X =
 -53.26   164.03  -108.39   -73.47   -88.70
 -27.92  -105.06   -30.65  -110.61   196.07
  86.19  -177.66   217.92    -8.48   183.89
 158.68    76.16   141.07   -23.67  -115.93
-180.26   101.78   -79.86   -15.47   205.01
 -28.59   154.03   -24.48  -106.43  -145.58
X[0][-5] => -53.26
X[4][-4] => 101.78
X[:, 4] => [-88.70, 196.07, 183.89, -115.93, 205.01, -145.58]
X[3][2] => 141.07
X[1][3] => -110.61
X[0][3] => -73.47
X[4][3] => -15.47
X[0][1] => 164.03
X[:, -4] => [164.03, -105.06, -177.66, 76.16, 101.78, 154.03]
X[:, 0] => [-53.26, -27.92, 86.19, 158.68, -180.26, -28.59]
X[-5] => [-27.92, -105.06, -30.65, -110.61, 196.07]
X[-1][-5] => -28.59
X[-1][-3] => -24.48
X[-1][-2] => -106.43
X[-4][1] => -177.66
X[-5][4] => 196.07
X[-3][4] => -115.93
X[-5][-5] => -27.92

B =
| -2.594 | -1.842 |  0.069 |  0.929 |  0.116 | -3.687 |  0.602 |  0.554 | -2.453 | -1.244 |  0.302 | -0.857 |  0.267 | -1.445 | -0.542 |
| -4.361 | -0.212 |  0.027 |  0.691 |  0.066 | -2.537 |  0.458 |  0.162 | -2.281 | -1.506 |  0.251 | -0.477 | -0.215 |  0.211 | -0.734 |
| -3.298 | -0.208 | -0.084 |  1.001 | -0.337 | -3.190 |  0.516 |  0.536 | -2.057 | -1.396 |  0.407 | -0.362 |  0.622 | -0.459 | -0.940 |
| -1.522 | -1.302 |  0.490 |  1.186 |  1.271 | -1.327 |  0.413 | -1.662 | -2.430 | -1.036 | -0.315 | -1.172 |  0.648 |  1.480 | -0.439 |
| -4.975 | -0.178 | -0.075 |  0.979 | -0.442 | -3.596 |  0.406 |  1.003 | -1.835 | -1.646 |  0.381 | -0.800 |  0.233 | -0.367 | -0.726 |
| -2.552 | -0.847 |  0.225 |  0.411 | -0.219 | -1.526 |  0.491 |  3.650 | -1.976 | -0.276 | -0.997 |  0.004 |  1.974 |  0.378 | -1.394 |
| -3.794 | -0.566 |  0.193 |  0.727 | -0.046 | -1.616 |  0.349 |  0.094 | -2.224 | -1.418 |  0.647 | -0.859 | -0.315 |  0.304 | -0.710 |
| -3.890 | -0.513 | -0.099 |  0.998 | -0.007 | -3.495 |  0.613 | -1.635 | -2.320 | -0.930 |  0.567 |  0.062 |  0.648 |  0.263 | -0.864 |
B[0][0]: -2.594
B[0][4]: 0.116
B[0][3]: 0.929
B[7][7]: -1.635
B[2]: [-3.298, -0.208, -0.084, 1.001, -0.337, -3.190, 0.516, 0.536, -2.057, -1.396, 0.407, -0.362, 0.622, -0.459, -0.940]
B[3][11]: -1.172
B[5][3]: 0.411
B[5][12]: 1.974
B[6][2]: 0.193
B[4][10]: 0.381
B[7][9]: -0.930
B[7][3]: 0.998
B[7][0]: -3.890
B[7]: [-3.890, -0.513, -0.099, 0.998, -0.007, -3.495, 0.613, -1.635, -2.320, -0.930, 0.567, 0.062, 0.648, 0.263, -0.864]
B[7][2]: -0.099
B[7][4]: -0.007
B[2][2]: -0.084
B[3][7]: -1.662
B[3]: [-1.522, -1.302, 0.490, 1.186, 1.271, -1.327, 0.413, -1.662, -2.430, -1.036, -0.315, -1.172, 0.648, 1.480, -0.439]
B[0][1]: -1.842
B[4][13]: -0.367
B[1][8]: -2.281
B[6][5]: -1.616
B[:, 12]: [0.267, -0.215, 0.622, 0.648, 0.233, 1.974, -0.315, 0.648]
B[:, 7]: [0.554, 0.162, 0.536, -1.662, 1.003, 3.650, 0.094, -1.635]
B[7][1]: -0.513
B[1][3]: 0.691
B[5]: [-2.552, -0.847, 0.225, 0.411, -0.219, -1.526, 0.491, 3.650, -1.976, -0.276, -0.997, 0.004, 1.974, 0.378, -1.394]
B[4][9]: -1.646
B[7][11]: 0.062
B[5][7]: 3.650
